In the rows, 128 means zero.
Each named move below is a turn or a mirror, shown by a few rows before and after it. Which moves, in which order, take the first row of each later pair to the second? The first pair is answered.
move zup:
[129  67  93  74 170 148 127  56 140 148  80 110 131 130 140 141 111 192
 146 107  81 125  79 181 135 108 155 133  93 128 133 111 164 141 137 133
  63] => [127  74 100  53 166 133 122  68 149 132  86 103 149 130 135 152 105 184
 112 103 101 115  72 183 120 107 145 115 105 132 116  99 153 132 137 102
  53]
[148 111  92 166 165 193 150 112 125 153  88 161 110 114 172 109 104 136
 166 145 139 151  72 121 166 109 150 117 131 140 137 135 136 155 126 155
 155] => [140 124 117 117 149 168 139 138 143 122  99 149 154 113 172 131  92 116
 102 127 185 142  45 125 142 112 134  76 154 145 112 110 114 127 126  91
 141]
[120 132 124 114 116 146 151 129 122 131 125  96 137 143 123  98 127 150
 138 111 105 137 102 138 148 140 129 128 140 148 100 137 131 118 122 109
 140] => [117 135 124 119 115 151 150 127 122 132 120  98 130 140 124  97 128 153
 136 111 102 141 105 133 143 142 130 130 141 146  99 139 132 118 120 111
 138]
move lep:
[113  98 129 104 133  89 133 151 133 120  88 191 131 105 130 127 108  91
 102  88 126 101 114  91 110 108 120 139 161  95 129 131 143 105 172 153
  91] => [113  98 130  98 131  85 135 158 132 108  99 189 134 109 134 134 105 100
 104  85 127 103 109  89 101 106 118 139 162 100 129 129 147 108 175 142
  78]
[151 152 124 113  82  91 154  72 111 182 148  63 120 144 126 136 131 116
 102 137 119 130 146  94  87 119 132  91 140 129 157 106 105 132 122 140
 177] => [151 152 120 112  82  86 153  73 110 179 156  65 124 146 125 142 129 124
  98 135 118 133 143  98  83 129 130  89 140 131 157 105 104 132 121 135
 170]
[126 161 155 134 137 164  99 151 162 123 177 142  86 138 152 166  78  75
 123 193 192 135 180 120 149 123  93 165 124  78 129 107 103 146 126 122
 121] => [123 160 153 134 142 161  99 152 159 119 184 141  86 143 152 169  78  79
 124 192 189 134 173 125 142 123  94 166 130  79 129 108 101 149 122 118
 118]
[131 110 112  95  98 130 139 145 122 108 105 106 117 138 127 109  93 152
  98 125 129 116 107 124 113 113 135 101 160 142 115 133 128 137 110  89
 105] => [135 102 120  98 104 147 139 122 126 138  74 108 111 120 116  83  88 126
 111 127 125 103 119 131 149 116 139 110 150 122 109 124 133 124 118 133
 145]
move sasoz:
[106 105 127 109 111  88 132 118 148 145 126 158 146 124 131 125 139 155
 161 116 105  79  81 107 131 143  98 131 119  70  92 133 174 113 105 150
 112] => [108 105 127 105 106  86 133 128 148 132 135 151 153 130 133 137 137 174
 146 122 115  78  70 112 123 149 102 121 128  81  85 135 172 112  97 126
 102]
[122 144 158 105 105 134 136 126 142 126 113  93 164 141 108 118 115 122
  83 114 148 132 101 132 147 147 117  97 137 137  94 104  91 102 122  76
 138] => [127 146 158 124 110 157 136 117 133 138 124  81 160 143 112 120 116 116
  95 127 155 134 109 153 163 153 129 101 129 133  87 101  92 115 110  91
 156]
[135 131 170 144 124 145 124 124 129 142 137 148 141 105 160 123 134  88
 130 147 166 124 139 174 169 162 123 149 118  92 118  73 136 110 155 178
 186] => [123 116 167 123 127 112 135 136 137 134 119 172 146 105 152 113 129  75
 131 123 148 119 135 156 161 148 114 150 129  87 131  78 138  94 175 185
 175]
move momab:
[125 129 142  99 161  76 143 163 134  58 154 146 136 134 134 179 146  91
 110 132 145  74 125 134  97 138 137 125 151 132 168 149 144 148 123 132
  52] => [124 126 136  92 151  74 152 157 138  50 149 135 139 142 128 171 152 100
 107 122 130  89 113 127  91 137 139 119 157 144 170 151 144 150 123 110
  47]
[132 179 169 111 159  99 138 178 157 133 151 173 124 121 130 144 113  71
 114 138 116 138 135 128 131 109 112 141 129  89 150 117  73 148 124 142
 205] => [128 181 171 104 159  99 128 186 155 120 166 160 130 132 135 154 108  78
  97 137 125 146 127 132 126 113 110 132 138 101 147 114  70 145 121 119
 193]
[120 142 122 119 107 116 128 132 126 121 155 120 127 135 125 120 132 144
 143 109 112 121 136 115 114 134 122 137 126 138 144 134 116 139 118 124
 123] => [118 141 120 122 108 113 130 132 126 124 147 122 124 132 122 116 132 139
 144 103 104 119 137 108 121 128 123 139 131 139 142 134 122 136 125 131
 127]
[108 112 131 100 121 151 136 128 130 112 139 141 151 164  82 120 161 165
  89 111 147 151  96 120 125 149 140 128 169 134 142  99  96 152 119 128
 109] => [107 101 124 102 120 146 148 124 127 123 122 147 150 163  74 103 163 160
 100 100 124 153  98 113 139 149 138 139 164 126 144 101 100 153 131 146
 111]
Pairs:
Each pair is 2 to 3 moves apart.
[123 125 134 126 163 141 122  85 135 157  98 103 121 116 132 127  99 112
 126 148 148 110 124 148 162 119 164 127 126 107  98 112 131 117 119 159
 154] => [115 115 123 119 156 138 144  82 131 162  81 100 124 116 122 106 112 127
 140 124 113 123 109 134 160 118 165 128 127 112 101 115 133 113 120 157
 156] => lep, momab, lep
[154 145 120 160 134 156 109 115 129 167 138 137 123 146 139 147 134 109
 189 166 119 155 157 132 121 124 101 157  99 107 116 137 139 156 128 179
 168] => [153 161 127 153 133 146  90 125 133 142 172 122 132 155 155 182 133 122
 172 182 148 157 155 139  97 128  98 138 104 126 107 135 130 164 115 137
 140] => momab, lep
[139 141 110 160 127 128 107 131 124 121 191 112 117 152 124 155 156 135
 158 144 120 155 141 119 110 142 135 136 106 142 146 146 101 173 117 136
 108] => [135 158 138 135 129 132  84 131 136 124 185 104 146 136 126 157 137  95
 109 148 176 131 133 140 127 151 134 105 117 130 114 110  92 142 124 117
 132] => lep, momab, zup
[129 147 137 114 111 145 121 130 127 131 128 112 126 132 134 144 117 126
  90 141 158 136 120 144 120 137 132 101 141 132 112 119 120 125 109 100
 124] => [128 149 137 111 110 133 121 138 130 123 139 120 125 139 133 150 122 135
  97 135 150 139 121 142 103 136 129 106 139 131 117 129 119 131 110  95
 113] => lep, sasoz, lep
[140 104 110 148 164 162 110 106  96 155  88 170  83 113 141 158  95 127
 152 157 142 119 146 144 157 111 129 147 130 125 158 138 182 155 125 161
 124] => [129 120 128  80 134 127 104 137 116 115  96 137 141 133 127 165  90 132
  73 123 173 124  97 145 118 124 116  95 167 158 118 108 150 127 119  62
 100] => zup, momab
[107 135 125 133 111 115 142 110 123 124 173 100 149 149 113 109 159 131
 124 124  90 164 119 133 123 148 117 104 132 153 146 127  96 144 130  94
 120] => [106 139 129 138 114 113 139 117 126 118 184 111 145 148 118 127 157 126
 117 134 105 163 129 135 114 149 116 104 131 154 150 131  98 150 128  93
 110] => lep, momab, lep
[130 111 171  89 132 139 125 142 193 109  43 128 178 135 137 110  83 122
  63  59 176  82  82 164 160 139 133  42 166 112  46  59 141  79 161  71
 166] => [126  95 164  90 128 141 150 128 190 122  20 133 173 135 119  80  93 133
  87  34 132  90  83 148 173 134 137  57 166 102  50  67 142  73 176  94
 174] => momab, momab
[141  91 132 114 123 111 127 133 137 111  96 165 137 111 117 129 106 105
 113 112 126  93 105 109  92 124 133 130 132 116 122 128 157 118 168 134
 137] => [137 103 130 125 117 117 127 144 127  97 130 145 130 127 124 156 113 139
 111 127 139 110 101 120  72 128 140 124 134 140 125 138 155 146 144  99
 108] => zup, lep, sasoz
[132 129 118 127 132 133 134 137 120 106 113 134 117 134 130 152 118 164
 119 132 151 126 112 129 106 117 127 125 133 137 122 142 150 133 120 103
  83] => [130 127 123 109 129 136 137 125 131 125  81 132 135 123 117 125 110 130
 105 121 146 113 105 132 137 118 125 116 142 121 107 120 145 102 140 112
 120] => momab, lep, zup
[123 111 122 111 135 117 110 116 125 161  56 156 114 127  94  80 129 101
 129 105  59  97 168 141 143 152 116 111 149  94 127 151 145 100 105 162
 159] => [115 107 118  91 135  82 117 140 129 124  62 177 119 131 102  99 127 118
 115  90  55  96 157 117 106 142 108 103 165 100 136 163 144 104 110 133
 121] => sasoz, lep, momab
[114 121 111 152 107  93 137 138 129 129  98 161 120 145 154 143 166 157
 117 134  79 150 165 122 115 123 127 152 174 104 166 106 133 128  89 167
 116] => [117 131 126 141 105 121 125 119 137 153  78 142 138 131 145 133 149 126
  92 148 116 132 162 148 152 133 135 134 177  88 133  71 124 101  92 171
 158] => zup, sasoz, lep
[126 101  87 173 145 173 142 106 105 111 150 113  87 145 141 135 172 221
 201 118  69 184 140 113 113 130 143 153  83 174 170 168 159 205 119 115
 111] => [112 126 145  67 123 131 108 142 154  72 142  83 182 134 134 149 130 145
  60  90 174 140  86 135  95 141 121  67 140 172  99  92 116 124 133   9
 118] => lep, zup
[113 142  90 184 173 123 147 130 172 144 167 201 116 139 114 147 143 114
 188 160 116 169 152  98 122 135 125 149 139 121 135 158 108 162 156 182
  98] => [106 138 116 126 171  99 134 140 197 143 124 199 163 113  96 133 114  53
 118 130 156 132 126 105 137 136 113 112 169 100  94 105  89 103 181 155
 122] => zup, lep, sasoz
[135 114 115 105 121 120 132 164  96  95 120 161  88 118 132 140  76 214
  98 101 115 113  89  98  59 101 127  63 151 160  94 119 148 126 119  36
  41] => [137 116 130  93 138 111 118 169 103  97 125 171  93 112 140 147  65 187
  80 106 142  96  96 105  69 104 126  60 155 142  91 106 149 108 133  39
  47] => zup, momab, zup
[121 102  86 144 119 120 169 118 101 103 101 129  84 141 130 139 120 214
 165 128  58 153 100 117 116  94 150 128 120 173 152 191 168 155 107 112
  75] => [128 135 113 136 109 154 134 123 111  92 131  83 118 147 141 168 107 204
 109 166 140 148  85 161 118 119 158  88 134 192 106 154 144 153  78  46
  85] => zup, sasoz
[ 91 118 180  49 101  30 145 143 158  93 111 144 171 162  96  64 123  95
 139  72 139 174  83  71  89 153 126 109 141 112 150  98  89 113 155 121
 135] => [ 91 117 170  54  86  51 158 130 151  95 106 119 168 173  86  57 128 127
 140  75 125 189  66  76  91 160 135 106 144 138 146 103  92 125 137 101
 136] => sasoz, momab
[117 169 126 157 114 146 147 118 122 156 134 122 127 119 115  69 154  76
 142 125 122 158 126 144 193 135 142 135 120 111 122 117  88 116 160 170
 212] => [ 99 148 117 118 100  62 166 162 123  94 151 148 133 140 115  82 168 126
 125  76  79 171 104  92 111 116 121 134 139 138 159 153  86 124 173 120
 132] => sasoz, lep, momab
[120 127 134 132 102 142 163 103 114 148 106 112 133 159 118  81 158 147
 181  88  61 146 111 114 138 151 131 159 125 123 123 125 118 119 122 145
 180] => [110 130 145  91  92 108 163 125 125 117 107 115 159 162 118  86 141 146
 132  70  81 142  86 104 112 150 126 131 147 128 114 110 109 100 133  95
 155] => sasoz, zup
[116 112 115  96 147  94 150 135 145 132 123 160 119 111 107  98 128  82
 153  96  81 136 128  95 121 148 100 138 122  89 142 123 105  94 152 158
 151] => [118 114 111 114 154  90 141 150 141 121 153 176 101 117 122 122 137  99
 171 113  86 143 142  91 103 144  97 151 114  96 167 142 114 126 149 160
 122] => lep, zup, momab
[136 105 125 101 126 115 134 124 128 117  79 125 125 108  96 143 102 115
  82 133 170 100 114 141 129 124 132  98 155 124 111 122 141 104 138 101
 112] => [144 113 110 153 141 158 125 100 113 142  96 126  91 106 108 144 109 127
 128 178 159 103 139 154 156 128 145 125 130 122 127 138 155 141 122 148
 127] => sasoz, zup, momab
[142 122 154  74 169 101  71 174 141 103 111 118 149 129 142 168 135 112
  73 137 152  98 118 138 123 119 128  92 128 122 113 102 119 126 127 139
  94] => [157 126 137 134 180 159  74 136 122 143 120 106 114 128 149 160 146 119
 127 176 135 108 149 160 166 123 146 127  97 115 124 115 130 157 116 197
 127] => sasoz, sasoz, zup
[144 125 161 150 157 166 106  82 132 179  93 127 139 114 129 101 111  45
 128 157 177  92 155 161 207 119 140 121 126  85 118  79 115  95 148 199
 213] => [135 117 172 108 154 125 110 107 148 158  79 148 155 114 123  98 107  26
  94 127 174  82 141 142 186 114 121 110 142  78 117  69 108  61 173 182
 196] => zup, sasoz
[149 113 115 155 160 139 153 107 117 165 139 117  97 114 176 137 152 155
 207 160 123 136 178 165 149  78 113 147 109 107 133 144 154 120 174 196
 124] => [153 135 134 128 152 111 124 148 131 111 185 101 129 128 194 195 143 156
 140 168 191 129 163 177 106  88 109 109 133 133 118 127 138 121 154 115
  77] => momab, lep, zup
[127 142 159 140 172 160  79 149 162 152 145 128 183 170 150 138 146  91
 101 159 213 107 102 154 137 155 158 148 129  74  84  71 111  79  89 108
 135] => [135 131 128 195 185 186 103 124 139 184 147 143 134 173 156 123 164 124
 179 179 160 132 125 146 153 147 171 195  94  67 118 109 139 120  80 173
 138] => lep, zup
[122 101 102 162 124 110 116 165 144 142 210 122 136 131 168 120 136 146
 136 192  97 139 137 137 144 113 101  96 146 218 105 161  98 142  46 141
 118] => [124  97 122 153 133 125 111 140 159 178 173 120 150 106 153  88 123  86
 122 191 114 111 139 149 188 122  96  87 143 187  82 129  89 106  63 179
 172] => sasoz, zup, lep
[ 96  54 134 115 143 114 139 149 156  96 153 194 121 142 154 128 168  89
 165  93  63 155 182 114 114  94 108 141  74 134 179 147 130 108 159 170
  94] => [ 93  54 154  62 134 107 127 151 177  96 122 176 167 123 139 123 144  52
  96  81 107 130 156 131 131 104 103  94  98 122 143 101 118  53 169 133
 118] => sasoz, lep, zup
[129 111 114 114 116  77 147 160 168 125 129 135 119 136 130 142  90 149
 104  79 141 124 140 112 101 123 112  97 121 128 136 128  84 115 158  97
  83] => [128  99 107 115 117  80 156 149 166 134 112 151 109 131 120 118  95 144
 126  70 116 121 147 102 113 116 109 111 116 115 145 135  90 107 169 133
  97] => momab, momab
[109 180 146 152 115 127 113 144 142 109 196 112 132 174 123 152 154 130
 127 151 159 157 128 122 108 149 115 126 144 157 122  86 127 131 112 103
 123] => [112 153 126 172 116 156 147 112 133 147 152 116 106 160 106 102 167 134
 174 134 100 170 131 113 148 147 129 158 128 144 128  97 144 128 125 165
 164] => momab, zup, lep
[114  91 129 118 135  83 143 166  95  78 127 153 121 120 142 134  93 169
 149  99  84 132 103  74  62  95 113 138 125 163 141 145 156 157 139  80
  80] => [122 103 172  99 162 106  96 147 124 120  92 161 149  77 143 135  54  61
 101 130 174  74 118 123 121 103 115 118 123 114 107  81 149  99 162 121
 147] => lep, momab, zup
[145 136 129 103 149  98 102 112 169 137 131 146 164 112 116 143  98 122
  94 140 154 139 120 137  83 160 135  84 110 173  83 107  78  88 136 142
 126] => [140 123 122  92 152  76 119 116 170 129 116 166 159 110 116 134 103 127
 107 121 124 139 118 116  70 148 132  92 117 164 100 118  90  83 151 154
 115] => zup, sasoz, zup
[144 139 123 159 129 107 125 157 128  95 222 144 117 137 141 183 165 177
 135 118  71 164 133 107  71 106 118 156 112 156 178 157 128 180 131 120
  87] => [146 105 125 147 144 113 145 124 142 152 132 182 118  93 121 119 151 103
 158  90  37 136 144  96 135  89 113 178 107 102 177 135 140 126 181 213
 157] => sasoz, lep, sasoz
[120 115 129 148 145 136 118  84 142 163 110 141 121 109 117 110 129  92
 151 122  99 123 131 146 160 121 134 154 120  84 134 110 123 106 147 183
 189] => [118 144 145 139 136  98  84 141 140  91 195 131 136 140 146 185 130 137
 107 143 159 136 121 148  83 124 128 126 136 128 142 122 119 136 121  85
 100] => momab, lep
[135 142 130 109 122 122 109 128 129 132 125 137 156 130 135 133 107 104
  86 138 174 103 131 139 140 140 118 106 156 120  99 102 145 112 136 116
 149] => [135 142 125 115 118 137 110 116 128 138 115 123 160 138 127 122 108 109
  89 136 159 111 126 148 152 149 125 106 158 121  94  96 142 107 130 113
 163] => momab, lep, sasoz
[130 166 156 136 144 184  74 152 132 142 159 100 147 122 138 167 114  75
  84 182 218 100 152 172 158 155 143  98 107 115  84 109 124 127 108 123
 160] => [122 110 142 117 158 103 125 151 138 147  95 190 124 105 117 111 129  63
 149 104 100  93 169  97 142 113 114 151 102  69 142 155 149  96 173 218
 148] => zup, sasoz, sasoz
